Rotation paths and how fast each direction turns (deg/step)
Each turn is a multiple of 5 degrees from 10 to 175, or 0.
Each row of a path follows its step; steps can be skipped.
path 1
step 0: [-10   3  -5  -9  46 -19  -6 -39 -40  -9  22  -8   0  -6  -3 -11  -1  13
  -5   9  -6 -11  23   4 -12  31  24 -21  -7  36  24   0 -22  12  43  20
  25 -24  12 -27   8  -9 -28   6  -6  28   5 -34  -1   4 -32 -21   9   5]
step 1: [-14   3  -8  22  10 -33 -23  17 -10   9 -29   3 -12  25   1  -1  47  56
   4  28  37  16   3  -1 -17  17  -1 -21 -10  -7  16 -39  27  13  17 -25
 -12  10   7 -14 -33   9 -17  -1   7  31  -2  21   5  -7  -3 -10  -9  12]
step 2: [-27   3  -9 -12 -20   2  -4   6   6  -3 -21  25   5 -29  15  27  -1 -11
  43  13 -18  27 -16   2   1 -10   9 -23   3  -4 -14   2 -15 -15   6 -28
   8  22  -2 -13  23 -21 -29 -35  43  51 -12  -5  15   8 -26 -15  19  33]
step 3: [-17 -27 -36 -11  -6  32  26 -18 -16 -25  -7   7 -12  10  -6  27   9 -24
  -3  13   6  16   7 -17  11  -5   4 -11  -9  -7 -26   8   2  31  23 -41
 -11   1   3 -50 -18 -25  26  15  -9 -15  14   5  29 -40  14   7  -3  33]
step 4: [ -1 -17   0  -1 -18  30  -9   9  16 -23  -3  -7   2  32 -25  -9 -14  13
 -12 -11 -18   9 -31   2 -15  10  46  17   8  11 -34 -23  15  17  -2  -2
 -45  -8  32  19  23   7  13 -10 -16  11   8 -13  56  20 -17   8  27  13]
step 5: [  8  19 -26   0  -1   6  11  26  -9  -7 -29 -12 -27   7 -43  18 -10   3
  -8  21 -31   8   1 -13  29   2  -2  -6   0  22 -12 -19  33 -12  29  20
  16  10  -4 -10  42  -5  27 -20 -36 -26 -31 -14 -33  30  11   3   5  17]
step 6: [-22   0  17   4 -10  10  54  31  14  -7  -7 -14  20 -20  -1   2 -16  48
  17  -4   1   4  17   0  10 -29   3  40 -25 -10  17  21  37  14   3 -16
 -34 -32  -9  18  11 -14  -7  -5 -22 -16 -20  29 -10   9   9 -21 -10  -4]
step 7: [-20   3  -5 -14 -33  -2  32 -27  -7  -7   5   5   5   6  -7  -7 -22  24
  11 -14 -20  -7  16 -22  26  21 -18   7  11 -45  35  14 -48 -26 -32   8
  -2  -7  25   5  -9  19  23 -35  -5 -22 -28 -10  -1  23  -8  24   4  12]
step 8: [ 12 -27   6   7  -6  13 -33 -20   3  -3  19 -15 -18 -11  12   0 -34  10
  -3 -16 -11 -23  48 -17   5   6 -17 -31  35  -5   1  18   4  37  14  15
  -6   1  24 -13 -25  10 -19   0 -22 -30 -16  18   6  26  10 -44 -24 -24]
step 9: [ 11  32  22 -15  13 -28  25 -24   6 -11  -9   2  20   6 -10  21  28  26
  23 -25  18 -16  22   6 -15  27 -11  20  14  24 -29 -28 -24  10  -4  38
   1   9  -5  -5 -29   4 -24 -24 -24  20  24   1   7  40   0 -13 -15 -22]
Directions:
[  6   1  -4  -1   1   5  -5  -1  -5   2   5   5  -2   1   4 -10  -9  -4
   4   2  -6   0  -8 -10   3  -2  -1 -11   6   2   0 -13   2  -3  -8  -1
   1   6  -3   6   1  -2  -2  -5   2   2 -11   7  -4   3   6  -5   3   2]	125
[ -2  -6   2   7   6   2   2  -3  -5   3  -3   3  -6   3   1  -3   5  -8
   4   0   9   5   7  13   5   1   4  -9  -3   2 -11  -3  -4   1  -2  -8
  -6   8  -8  -1   3   4   5   1   5   8   3   0   4   6  -4  -3  -2   7]	40
path 2
step 0: [ 16  25   2 -10  -9  10 -29  25  -6   7  20  13  12  13 -27  19 -17 -23
 -32  31 -23  28  36 -30 -10  22   2  -5 -15  11   9   4 -18 -24  -4  34
   3   0  20  -5  -2  32 -30   5  -5  11 -25  -1 -11  -3  24  -7  23  19]
step 1: [  0  33   8 -56  -9  30 -26 -14   8  -6   3  30   3  13  32   7 -14   0
  12  -1 -15  14  12   6  23  26  -1  17 -21  -6   1  17 -20  -9   6  26
  -9   9   5  29   0  24   0   9 -39  11   7  26 -21  -2   1 -13 -32 -24]
step 2: [-37 -18  24 -14 -22 -15  13  -8 -11  22  -1  28  -7  15  13  15   4  11
  -1 -24 -36  28 -10   9   7  -2   4  10 -38  11   2  22 -15  13 -25  30
  -9  -6  11 -14  -3 -19   0 -12 -38 -15  25   3   1 -32 -14  38 -21  10]
step 3: [-23  -8   5   9 -27  -7   9  -6   0  13 -38 -16  35   9 -46   2 -40  -9
 -18  -3   5   6  22  15 -20  -4  11 -14 -33 -12   9  14   1  11 -24  17
 -17  -3 -28   0  12  12  19  25  -2  18  24  19   5 -30  21  26   3  12]
step 4: [-17 -12  18  -7   0  53  21 -26  32 -13   4 -41  21  -4 -19  -4  25   0
  -4  18  14 -28  21  13  -2  21   8  10 -22  21   8   1 -10 -21   6  -9
 -15   2  10  22  -7  19  36 -16  -1   1  25  28   7 -12  27  10 -12  17]
step 5: [ -4 -21   1  -7 -17  17  -2   2  51  12  11  23  -7 -16 -18 -27  10  -7
 -23  38 -27  11  10   2   9  25  -4  -4  -6  11 -11  36  19   1  14  -4
 -18 -33  40  -1  10 -22   0 -34   4 -13   6  -1  -1  18  15  12  15  37]
step 6: [  5  -5 -28  -7   1  15 -42   0  -9  -8  -4  32  25   5 -15  -7 -23  -1
  16  10  16   0  19 -16   8  34 -10 -13 -35 -54 -10  17   8  12  16  13
 -21 -17  -8   5  17   0  -8 -34   6 -39   7  -4 -23 -16  12 -16  11   8]
step 7: [-14 -47 -30 -48   2 -21 -17 -15  12 -14  35   5  14 -13  -4  18 -19  34
  29 -10  21 -21  -9  -4  -6   5  -5  11 -22  -6  -5 -15 -26  -1  23  21
  -7  -6  22  -5   6  -5  25 -15 -30  -2   5  -5  11 -29  -6 -12 -19 -10]
step 8: [-14 -46   0 -13 -13   6 -17 -14  15  13   3  -9 -19   4 -36   8   5  20
  -6 -18 -13  15  -4  34 -20 -43 -15 -17 -12  -1  -3  -3   7  32 -19   5
 -32 -22  -6   5  21 -14  13   3 -35   0  -1 -17  39  15  -6 -21  22 -14]
step 9: [  2   5 -13   9   1  44  14 -22   1  -1   5 -22  25  22 -53  -9  12  19
  -9   2  22  -3  -9  42  22 -39  -3   8   3 -29  12   8 -29   0  10   2
  10  -8 -29  -8  13  -9 -22  -9   9  -4  19  -4   9 -13  15 -10  38  -2]
Directions:
[ -7  -3   2  -6   3  -3  10   4  -5   5  -1   3  -1  -1   2   8 -11   4
  -3   3   9  -2  -2   5  -6 -13  -4  -4  -5  -1   7  -3   3   6  -1  -4
  -7  -1  -2  -4 -12   1   5   1  -6  -3   6   3  -5  -1 -10  -2  -3  -2]	70
[  1   3  -3  -4 -12  -3   4   3 -10  -6   6   1  -5   6  -3   0  -4  -6
   2   0   2   5  -2  -5  -5   0  -5   3   7   1   4   8  -1  -5   6  -6
  -4   8  11   3   9   0  -1  -6   2  -8  10   4  -7   8   3  -5  -1  -1]	70
[  1  -3   7   0   2   8  -2   2  -8  -8  -8  -6   5  -3   4   3  10   1
   9  -1  -3  -2   3  -5   2   1  -6   6  -1  -4   1   1  -1   5  -6  -4
   1   9  -2  -7  -2  10   0  -5 -11  -9   5  -5   1   2  -3  -1   9   8]	155
path 3
step 0: [ 11  13 -51 -31  -4  41 -12  12  -8   6 -21 -20  19  -3   3   2  42   2
 -20  22  10   1  -8 -31 -54   2   6   6   8 -17   0   3  10  19 -10  -8
  10  -5  21 -13   1  10  -8 -16  11  19  18   0  -1 -11 -13  -8 -24 -13]
step 1: [-13  -2  26  28  47 -21  26 -25 -21  29  11  35  -2 -15 -26  27  10   2
 -15  -5 -19 -18   6  11  16  23 -20   5 -13 -13 -22 -14  -9  -1  25  -4
 -20  -2 -13   9  16 -11  -8  -3 -10 -12   4  -4 -24  -3  33  23   7  -9]
step 2: [ 16   4  11 -11 -52  11  18 -23   9 -16  12 -13 -29  13  29   3 -37   1
  -5 -41  27 -11   1  24  16 -20   8 -23  14   5  36   8  -9 -29  10  -2
  17  14  -1  -4   4  11  12  -5  -1  20  -7   9   2 -11 -21 -17 -25  -4]
step 3: [-20   6 -12   9  12  -8 -44  53  -2  -5  -8  18 -12 -19  -4 -31   3  11
  -3  29 -13  16  -1 -39   0 -11 -16   2   4  19  -7  -8  19  -9 -27   8
   1  -5   1  27 -22 -24  -8  -3   8 -31 -20  14  28 -11   3   3 -24  19]
step 4: [  6   6   9  -5  16  16 -11  -5   1  14 -10 -16  26  -6 -27  43   5  20
   8 -25  13  12   8  24 -22  21  10   6   2 -11  -3  24 -14  23  12  -6
  -5   3  29  -7  -3  11 -13  11   5   5  23   0  13  64 -10   9  45  -8]
step 5: [ -5 -27  11  -5 -39  -4  39 -12  -3  15  -6   1  -3  15  13 -13  18   9
  -8   2 -16 -27  11  -4  16 -22  11  19 -47  -1  -6 -15  22   4  -3   4
  -5  -6 -13   1  -4 -16  28  23  -3  23 -27 -20 -40 -32  19 -20  16   5]
step 6: [ -5   4  -9  36   3  -1  -3   9  12 -15  -1  11   3   9 -20 -19 -27 -70
   6 -10  -8   2 -20  -9 -13   1  18 -25  51  20  11  -1 -15  -5 -23  -1
  20  16   2 -33   3   4  -2  -6 -24 -13  17   8   3  -8   7  14 -21  -4]
step 7: [  1   3  21 -41  30 -10   4  15  -4 -14 -10  -1  -7  -2  21  -1 -12  19
  12  36  -1  18  -2   7  30  25 -12  14 -24 -19  -3 -10  -8  25  -5   5
 -20 -12   4  20   2  42  -9 -29  30  -6  -5  -6  35  17 -15 -22 -16 -27]
step 8: [ 15  31 -24  -7   4 -16 -16 -34   7 -18  33 -27  11  -6  -8  -3  37  17
  -6   5   1  10   1   6   1 -25   9  -9 -16  22  11   4  -8 -11  31  -6
  -2   5 -15   7  -6 -22   2  29 -16  -5  10  11 -39  -2 -19  29  43  26]
step 9: [ -3 -26 -11   7 -26  21  -2   5 -13  20 -10  -7  19   5  22   5   5 -22
  10 -15  17 -15  14  13 -37  14 -20  12  26 -24 -51   9   7  -8  -4  -9
   1   1 -13 -16 -15 -10  -8 -21  12  15   8 -11   4 -37  28 -29 -33  22]
Directions:
[  6   1  12  -4 -12  -5  -6  -3  -5  -4   4  11   0   4  13   4   2   4
   0  -4  -2  -1   2  -6   1  -5   3  -1  -1  -3   4   1  10   6   1   2
  -2   0  -1  -1   6   5  -2  -6   0   0   4  -8   0   3 -11  -3   7  -6]	135
[  9  -1   1  -7   6   2   0   4   2   0   2 -10  -5   3   6   3  -7   4
  -7  -8   1  -2   8   1   3  11   3   3  -7  -2   8   0  -1  -3  -3  17
  -3  -6  -3  -8   2   5   3   5   4  -5  -2  -1  -2  -2   4   5   3   3]	130
[  3   4   5   8   0  -8   7  -4   4  -6  -5  -3   0 -11  -2  -5  -8  -5
  -4  -5  -4  -2  -3  -8   6  -2  -8  -6  -6  -2   3  -2   0  -4   0   1
  -8  -1   9  -3  -1  10  -7  -3  -5   9  -3  -1   5  -6  -3   4  -6  -1]	80
[  2   2   1   3  -2   2  10  -7  -8   4   9 -13   3   3   9   0   2   1
   2  -1   6   2  -4   2   6   1   6   0   2  -1   3  -9   8  -1  -4   0
  -7   6   0   5  -4 -11  -6  -2 -12   0  -5   0   7   2   6   2   5  -1]	110
[-2  4 -1 -7 -2 -4 -4  3  3  6 -8 -3  8 -6  7  1  6 -5 -1 -1  7 -2 -1 -1
  6 -1 -2  9  6 -2 -7 -3  7 -2  6 -2  6 -7  8 -5  4  3 -6  7  0 -1 -4  9
  2 -2 -2  2 12 12]	80
